One turn sends every row of this set to another row. A few are shown first. Where does it send the rows asked after them?
K98: [-11 -12   6 -12   1   8   5   1   7  18  -2   7 -13  -9   2   9   6 -16
  11   7  17   7  -2   5   6   8  -1  10  13 -13  26]
K216: [  8  -2   2  -8   3   6  16  -1   8   6  20   7  -3  -5  -4  -4   2 -11
  -3 -12  13   2 -16  -4  13   2  -2   0  -7   3   8]
K148: [-18   6   6   1  -2  15   6  -8  -1  20  -4  -4   9  -5   8   3  -3  -8
  -5   9   4  11  -5   0  -8  -3   7  -3 -10  -6   5]
K860: [ -6   1 -14  -2   9   7  14 -11  24  12   7   1  -5  10  -4  -6   7  -4
   2 -12  12   4   5  -1   0   8   5 -11  -2   7  11]
K676: [-18  -1   1 -13  -2   7  19  -3  10  24  -2  -2  -1  12   3   5  -9 -15
   5  17   9   9 -15   2  -7   2  -4  -7  -2  -4   9]
K936: [-13   3  -2  -9 -11   6  -2  -2  11   9  32 -11  -5   2   3   1   0 -11
   5   3  11  -1   0   1  -8   5  -7  -3  -6  -4  12]
K163: [  2  -8   6   4  -5  12   2  -4  15  19  18  -3   4  -3  -2   5   6 -17
  -2   8   5   6  10  -3   9   2  -3   6  -5 -16  20]
K671: [-12  -5   8 -15  -9  14   6   4  15   5  -8  -8  -6  -8   4   6  -8  -2
  11   6   4  -5   1  -7   5   1   0  -5  -2 -11  30]
K533: [-11   4   5 -18   6  10  -8  -4   5   7   6 -10 -11 -17   7  -1  -4 -11
  10  -2  15  -2  -2   6   1   5  15  -5   3  -5  19]
K901: [ -2  -6  -1  -3   0   8   3   7  21  11  -4  -1   2  -7   3 -12  -3 -17
   8 -13  15   7  -9  -2  -5  10   1   0   7  18   6]
K496: [-16  -2   8   0  -7  10   4  -7   7  18  -2  -9  12  15   9  11  -6 -12
   4  10  14  12 -10   6  -9   4   4  10  -4  -1  14]
K343: [  1  -1 -12   2   4   9  -2   6  14   8 -12  -1  -4   0   5 -13   2 -12
  11 -13  15   6   2   6   2  -4   8  -2   2   0  22]
K68: [-15   4   0  -3 -11   4   0 -11   1   0   2   6  10 -15  11  -2  -2   2
   2  -6  10  -5 -14  -1   1  10   1 -11   1   8   9]
K262: [ -9  11  11   5  -1   8  14  -5  18   9  -2   9   5   2  -2  -9  -6 -20
  -6   6   2  -3   1   0  18  19  -9   3   9  -3  13]
K768: [ -6  -6  -6   0   0  14   9   0  24  12  -5  15  -4   3  16  -4   8  -8
   9 -10  25   6  -2   6   2   9   4   7  10   4  12]
K709: [ 10   1  -2  -7  -2  13  15  -2  23  15   2  -2  11   8  -5 -11   8 -13
 -10 -14  13   2   3   0   1   2   2   3   2  -2  12]
K254: [-16  10   4  -7 -16  19  -1 -11  10   4  -5  -2  -6 -17   3   3  -7  -9
  -3   6   7  -9  -9  -4   0   9   0  -5   1   7   8]
K626: [-13   5  13   3   3   6   7  -9   8  10   5  -6   2  12  12   6  -2  -4
  12  -3   9  -3  11 -10   7   4 -12   9   1   1  25]
K567: [-10  -8  14   2   9   3  -7   2  17  -4   7   2 -10   1   2  -8   2 -17
   9 -15   6   1 -13  -4   1  12   0   8   4  -3  16]
K959: [ -2   7   5   1 -13  16  12  -7  18  10   1   5  11  -3  -9   9 -10 -19
   5   7   3   0   5   7  15  22   0   1  -1 -10  17]
K809: [ -6  -1  -5   0   5   8  10  -3  12   7  -9  18  11   1   3  12   5 -13
   5  12  10  -1 -14   2  14   2  -8 -12   6  -1  14]
K655: [ -5   3   9 -11   3  12  -6  -5  13  12  -4   5  -5 -13  -2   9   4 -24
  -4   7  17   3 -17  14  -2  16   1   1   2   7  11]
K981: [-13   9   6   5 -18   3   5  -9   3   9  11  -6   5   1   0  15  -3 -10
  14   0  14   1   8  -9  -1   8  -3   4   4  -5  23]
K12: [ -3   0  -4  -4  -6   3   5 -13  25  10  16   0  -7   1   0   1   6 -14
  -8  12  11   2  -5  12  11  22  -1  -8  -9  -8   9]
K744: [-15  -7   7 -13 -10   7  19 -15  10  21  -6  -4   0   0  12  -6 -11  -4
  -1   5  10   7  -4   3   4   8  11  -2  -9 -14  16]
K337: [-14  12  -6  -9  -9   5  10  -2  11  -7   8 -14   5   3  -2  12   0  -6
   7   7  12   1  -5   7  11  19   2  -8  -4  -2  11]
K213: [ -3   3   4  -3  -6  10   9  -5  12  12 -15   5  -8  -2   6  17   6  -8
   4  18  11  -3  -7  -3   6   9 -13  -3   8  -5  12]
K689: [ -1  -1  -3   0   5  -1   9  -4   7   7  18  11 -10  -1  -7  -2   3  -7
   1 -13  13   4 -11  -5   7  -4   1  -6 -11  -2  24]
K459: [-17  13   0  -7   0   6   5   2  13  -6   5 -11   2   9  -3  -4  -6   5
  -5   1   4  -3  -8  10   4  13  -2  -1  -1   7  20]
K294: [ -5 -13   2 -13 -11   6   8  -4   6  11  -2   2   8  -2   4  -2 -14  -7
  17  -5   7  -6  -5  -4  10  -3  -5  -3   3  -5  33]
K129: [-13   2   9   3   1  10   7 -15  13  19  -3  -5   8   1  11  -3 -15 -19
   7  11   6   9   0   1   5  12  16  -4  -3  -9   6]
K535: [  8  -2   9   2  10   6  -6  -1  14   1   2   4 -10   9   1  -7   1 -14
   5  -9   8  -3 -13   6   5   7   1  11  10 -10  17]
K354: [-11   2  -4  -3  -4   8  12   1  14  13   7   6   1   6   3 -12  12 -14
   7 -20   9   5   8  -3  -9   8 -11   0  -4  -3  10]
K275: [  5   1   5  -3   3   9  13  -2  10  11  19  23  -5  -2   3  -1   4  -8
   5 -14  12   2  -9   2   5   4  -7   0 -11  -7  15]
K105: [-24  -2  -4  -6  -9   4  12   1   5  12  -2  -7   1   9   6  -7  -9  -9
   6  12   6  13  -9  12   0  14   8   1   2 -15  10]
K328: [ -9  -5   3   2  13  15  -3  -8  18  -3   9   7 -14   7   1  -2   2 -11
   5 -10  10  -3 -14   4   9  10   5  11  10   2  10]

K901 moves to K709
K262 moves to K294
K744 moves to K105
And these:
K655 moves to K163
K213 moves to K981
K275 moves to K567

One turn sends every row of this set to another row. A few are shown first. Where does it send the rows asked after them?
K256: [ 0 -6 11  0 -7  6 -9 -7 -1  1  0 15 -3  6]
K516: [  0  -6  -3 -10   4  -5   3  -9  -1   1   4   7 -19 -14]
K845: [ -3  -5  -4 -13   8  -2   9   3   2  -1  -1  11 -11   9]
K700: [ 12 -11   3 -10 -10  -2   5  11  -5  -6   4   0  -4  -9]
K563: [-10   3  12  -1  -6   1  -2   6  -3  14   9  -4   9   0]
K86: [ -6  -3 -11  -3   7   4   7  -1  -4  -4 -15   5  -3 -15]
K52: [-15   1   3 -13   0 -16   5   4  -3  -6  -4   3  -3  -7]
K449: [-12  -5   0   7   0  -1  -8 -11  -4   2   9   2  11 -15]
K784: [ -2  -8  -4  -6   6 -15   1   5   0 -15   4  -6  -7  -7]
K130: [ -8 -18   1 -12   5   1   5  -3   5   7  -3   3 -11  -4]
K790: [ 11   4  -2   3  -8  -2  -2  -9 -12   6   9   7   3   3]
K424: [-12  12   1  -5   5   6   1   7   3   2   9   1  12   2]
K891: [  2  -6   4   7   7 -10  -4   2   0  -3  16  10  11  -3]
K448: [ 8 -2 -3 -9 -6  7  4 18 -6 -5  4 -2 -6 -3]
K132: [  5 -16  -2  -7  -4   3   2  11  -3  -6   8 -11  -2   1]
K838: [ -9  -2   3 -13  -7  -1   6   9  -4   1 -10 -11  -7  -5]
K746: [-11   1 -18  -9   2   2  -3  -3  -9  -4  -6  -4 -10  -1]
K777: [ -3  -6   4 -10  -8  10  -7  -6  -5   4  -3  18   5  -3]
K525: [ -3   0 -10  -9  14  -7  11   5   8   5   3  -3  -6  -4]
K23: [-4 -5 -8  2 -1 -8 -6 -5 -3  0  4 13 17  4]
K685: [  0 -10  -6  -3   8  -1  -2  -2   5  -3   4  10  17   6]
K868: [  1  -8   6  -6  -4   8   2  12  -6 -10  10  -7  -9  -9]
K241: [-4  9  5  5  4  8  2  4  6  8  2 -3  7  8]
K757: [ 0 -1 10  5 -1 14  2  2 -7  4  0 16  6 -1]
K364: [ -8 -10  -9  -7   5   3  -4  10   0  -5  -6  -9  -8 -13]
K823: [ -6   5   1  -7   6   4  14  -6  -1   4   4  -4 -16  -6]
K7: [  3  -6  -4   1   4  -6 -11   5  10   5   2  10   9   4]
K392: [  8  -4 -10  -6  -2  -5   6  -4  -9 -12  -5  -2 -11   1]
K336: [ -9  -6   1  -3  -3   5 -12 -16  -3   3  12  -4   3 -12]
K453: [  1  -2   6  -6  -1   3  15   4  -6 -12 -12   3  -8  -4]
K136: [ -3  -6   8   5  -2   2 -10  -9   4   9   5  -3   0 -15]
K532: [-13  -2   8  -1 -10   5  -5  -6  -8   4   0  14   9  -1]
K19: [ -7  -4  -6 -10  -4 -12   8  -8  -6   0  -8  -9  -2   2]
K948: [  5  14   0  -1  -2  -3   6 -12  -4   2  10   3   8 -10]
K741: [ 13  -9  -3  -2  -1   3   9   9  -3  -8   7  -8  -2 -11]
K415: [ -3  -9  -7   5   3   8 -15   0  -3  10   9   0   6  -9]
K575: [-14  -7   3  -2  12  -3   9  -3  -3 -16  -4   2  -3  -7]
K210: [ 7 15  1  7  1 -3 -3 -6  0  0 10  5 -2 -7]
K663: [-16   5  -4   3   1   6  -3   3  -2   8   4   1  16   2]
K195: [-2 13 -3  7 -2  1  3 -9 -9  0  5 10 10 -6]

K132 moves to K868
K823 moves to K845
And these:
K784 moves to K364
K52 moves to K86
K563 moves to K757
K136 moves to K241
K948 moves to K685
K23 moves to K449

One turn sends every row of this set to another row. A few are shown first. Where does it send the rows asked after them?
K930: [-10  -8   4   7   4   0   0  -1   0  12  -4 -12   1   9 -11  -3  10  -9
  -3  -1  -4   2   3  18]
K54: [  2 -10 -15 -13   1   4   5  11   1  -9  -9  -3  -4   9  -7   3 -11  -5
  12   0  -8  -7   0 -11]
K158: [ -7  -3  -5 -16  -3   4   9   1 -15  13 -16  -8   3  14  -4  -9  -9   3
  -3 -10  -9  -6  17   9]
K406: [  1   9  -5  -9  -4  15  -1 -10 -12  -8   0 -11   0  19   4   9 -10  13
 -10  -7  -6   2  14  -8]
K25: [-11 -10  -2   7   8  -1   4   2   3   8  -7 -10   0  12 -11   4   9 -10
  -3  -1   5   0   9  14]
K147: [  3  -3   2   9 -10  -8 -13  -3  -2  -2  -2  -8  -3   6  -7 -10   1   0
  -4  17 -10   0  10  -5]
K830: [-11 -11 -13  -6  -2  17  12  -6 -10   3 -13   1   6  12  -7  10  -5   1
   2  -9  -2   0   5  11]
K372: [ -6  -6  -4  -3 -18  13  -5   1   1   2   3  -1  -3  -2 -16  -9  -7   5
 -12 -10 -14  -7   7  10]
K6: [ 14   9  -2   2   6  -3  -3  -2 -14  -3  -8 -16  -4   8   9   0  -1  -5
  -5  -1  -4  -3  11  13]
K369: [ 12  10  -5   3   3   1  -7  -1  -9  -7  -7 -20  -5  10  11   9   4  -3
  -3  -4  -7  -6  13   7]
K975: [  5  -3  -1  10  -9   0 -10   8   1  -4  -5  -5  -2   8 -10 -10   5   0
   1  15 -11   5  13  -9]
K618: [ -9 -21 -13  -3  -5  17  -4  -2   2  -1   3 -12 -12  21   0  11 -10  -3
   5  -4  -4   0   9  -2]
K604: [  1  -9   1 -13  -3  11  -5 -10 -14  -5  -3 -16   3   0  -1  -1 -10   4
 -17   0  -4 -12  11 -12]
K660: [  1   3  -6  -8   0  10   2  13   6  -3   7 -18  -6  21  -3   1  -6   7
   1 -18 -10   2   2  -7]
K121: [ -6   1  -3  -4 -12  10   1   5   2  -6  -5   3   8   8 -20   1  -5   8
  -7   0 -15  -2  -4 -13]

K121 moves to K406
K54 moves to K660
K25 moves to K975
And these:
K372 moves to K604
K147 moves to K6

